[[-39, 42, 92, -75, 40, 47, -39, -22, 66, -81, 5, 6, -27],
[-41, -81, 19, -37, 85, 81, -2, -53, -18, 34, -43, -13, 35],
[-49, -11, 93, -99, 28, 6, 27, -52, 43, -2, -50, -1, 19]]
=>
[[-39, -41, -49],
[42, -81, -11],
[92, 19, 93],
[-75, -37, -99],
[40, 85, 28],
[47, 81, 6],
[-39, -2, 27],
[-22, -53, -52],
[66, -18, 43],
[-81, 34, -2],
[5, -43, -50],
[6, -13, -1],
[-27, 35, 19]]

[[-33, 76, 52, 72, -34, -34, -33, 76, 22, -33, 39, -34, 16],
[-45, -69, -47, -55, -47, -47, -45, -59, 26, -42, -46, 92, -15],
[-55, 83, 60, 70, -50, -50, -55, 76, 29, -55, 40, 64, -33]]
=>
[[-33, -45, -55],
[76, -69, 83],
[52, -47, 60],
[72, -55, 70],
[-34, -47, -50],
[-34, -47, -50],
[-33, -45, -55],
[76, -59, 76],
[22, 26, 29],
[-33, -42, -55],
[39, -46, 40],
[-34, 92, 64],
[16, -15, -33]]

[[-58, -16, 93, 102, -79, 33, -10, 84],
[-48, -6, 86, -17, -43, 21, -42, -7]]
=>
[[-58, -48],
[-16, -6],
[93, 86],
[102, -17],
[-79, -43],
[33, 21],
[-10, -42],
[84, -7]]

[[41, -9, -23, -14, 22, 32, 37, 33],
[48, 2, -27, -20, 12, 37, 57, 27],
[103, 14, -48, 18, -14, 29, 46, 15],
[-39, 35, 19, 45, -31, 1, -51, 56],
[-32, 34, 21, 40, -39, -8, -55, 52],
[5, 34, 0, -34, 46, 27, -75, 14],
[-23, 32, 23, 33, -48, -23, -59, 46],
[-24, 5, 57, 18, -36, -108, -37, 46],
[-15, -89, -29, -45, -7, 17, -5, -15],
[0, -70, -22, -55, 21, 13, 10, -11],
[-10, 43, -1, -20, 31, 8, -59, -1]]
=>
[[41, 48, 103, -39, -32, 5, -23, -24, -15, 0, -10],
[-9, 2, 14, 35, 34, 34, 32, 5, -89, -70, 43],
[-23, -27, -48, 19, 21, 0, 23, 57, -29, -22, -1],
[-14, -20, 18, 45, 40, -34, 33, 18, -45, -55, -20],
[22, 12, -14, -31, -39, 46, -48, -36, -7, 21, 31],
[32, 37, 29, 1, -8, 27, -23, -108, 17, 13, 8],
[37, 57, 46, -51, -55, -75, -59, -37, -5, 10, -59],
[33, 27, 15, 56, 52, 14, 46, 46, -15, -11, -1]]

[[72, -16, 50, -59, 33],
[46, -34, -81, 11, -18],
[48, -76, 68, -102, 93],
[62, 33, -22, 8, -74],
[-28, 60, 70, -3, 19],
[-94, 98, -75, 48, -78],
[84, 6, 34, -65, 72],
[-8, 45, -15, 90, -78]]
=>
[[72, 46, 48, 62, -28, -94, 84, -8],
[-16, -34, -76, 33, 60, 98, 6, 45],
[50, -81, 68, -22, 70, -75, 34, -15],
[-59, 11, -102, 8, -3, 48, -65, 90],
[33, -18, 93, -74, 19, -78, 72, -78]]

[[-16, 9, -52, -28, -38, 3, 26, -19, 48],
[-29, -18, -13, -6, 11, -17, 3, -25, -32],
[-27, -32, -9, -16, 79, -15, 7, -23, 10],
[-15, 24, 45, 37, 23, -27, 24, -23, -79],
[-28, -37, -14, -21, 85, -15, 4, -23, 18],
[-37, -39, -48, -30, -13, -13, -11, -28, -13],
[-22, -10, -36, -26, 16, -5, 16, -20, 35],
[-23, -9, -4, -2, 24, -17, 11, -23, -22],
[-24, -11, -25, -15, 9, -10, 12, -22, 5],
[-40, -45, -44, -29, 0, -16, -15, -28, -19]]
=>
[[-16, -29, -27, -15, -28, -37, -22, -23, -24, -40],
[9, -18, -32, 24, -37, -39, -10, -9, -11, -45],
[-52, -13, -9, 45, -14, -48, -36, -4, -25, -44],
[-28, -6, -16, 37, -21, -30, -26, -2, -15, -29],
[-38, 11, 79, 23, 85, -13, 16, 24, 9, 0],
[3, -17, -15, -27, -15, -13, -5, -17, -10, -16],
[26, 3, 7, 24, 4, -11, 16, 11, 12, -15],
[-19, -25, -23, -23, -23, -28, -20, -23, -22, -28],
[48, -32, 10, -79, 18, -13, 35, -22, 5, -19]]

[[-44, 1, -74, 36, 3, -15, -12],
[-50, 10, -74, 32, 42, -22, -18],
[-30, 1, -48, 44, -18, -19, 1],
[-18, 42, -76, 15, 17, -27, -7],
[-4, -2, -50, 44, -3, -37, 11],
[-22, 14, -51, 31, -4, -32, 16],
[-34, 10, -43, 33, 4, -15, -1],
[-13, 0, -72, 24, 33, -22, 5],
[-21, 0, -52, 12, -4, -20, 21],
[-30, -11, -48, 60, -9, -27, 9],
[-22, -3, -62, 39, 11, 14, -2],
[-50, -1, -100, 34, 16, -32, -7]]
=>
[[-44, -50, -30, -18, -4, -22, -34, -13, -21, -30, -22, -50],
[1, 10, 1, 42, -2, 14, 10, 0, 0, -11, -3, -1],
[-74, -74, -48, -76, -50, -51, -43, -72, -52, -48, -62, -100],
[36, 32, 44, 15, 44, 31, 33, 24, 12, 60, 39, 34],
[3, 42, -18, 17, -3, -4, 4, 33, -4, -9, 11, 16],
[-15, -22, -19, -27, -37, -32, -15, -22, -20, -27, 14, -32],
[-12, -18, 1, -7, 11, 16, -1, 5, 21, 9, -2, -7]]

[[-38, -12, 86, 31, 55, -58, 28, -52],
[30, -57, -44, 79, 3, -68, 86, 42],
[17, -8, -84, -71, 76, -32, 65, 47],
[84, -63, -18, 47, 15, -38, -78, -8]]
=>
[[-38, 30, 17, 84],
[-12, -57, -8, -63],
[86, -44, -84, -18],
[31, 79, -71, 47],
[55, 3, 76, 15],
[-58, -68, -32, -38],
[28, 86, 65, -78],
[-52, 42, 47, -8]]

[[12, 77, -12, 4],
[-46, -14, -36, 48],
[-83, 55, -94, 88],
[-4, -83, 23, -18],
[-70, -79, 54, 89],
[88, -89, 73, -28],
[-49, -93, -6, 60],
[38, 88, -89, 36],
[29, 55, 38, 33],
[6, -87, 47, 28],
[11, 68, 36, 2]]
=>
[[12, -46, -83, -4, -70, 88, -49, 38, 29, 6, 11],
[77, -14, 55, -83, -79, -89, -93, 88, 55, -87, 68],
[-12, -36, -94, 23, 54, 73, -6, -89, 38, 47, 36],
[4, 48, 88, -18, 89, -28, 60, 36, 33, 28, 2]]
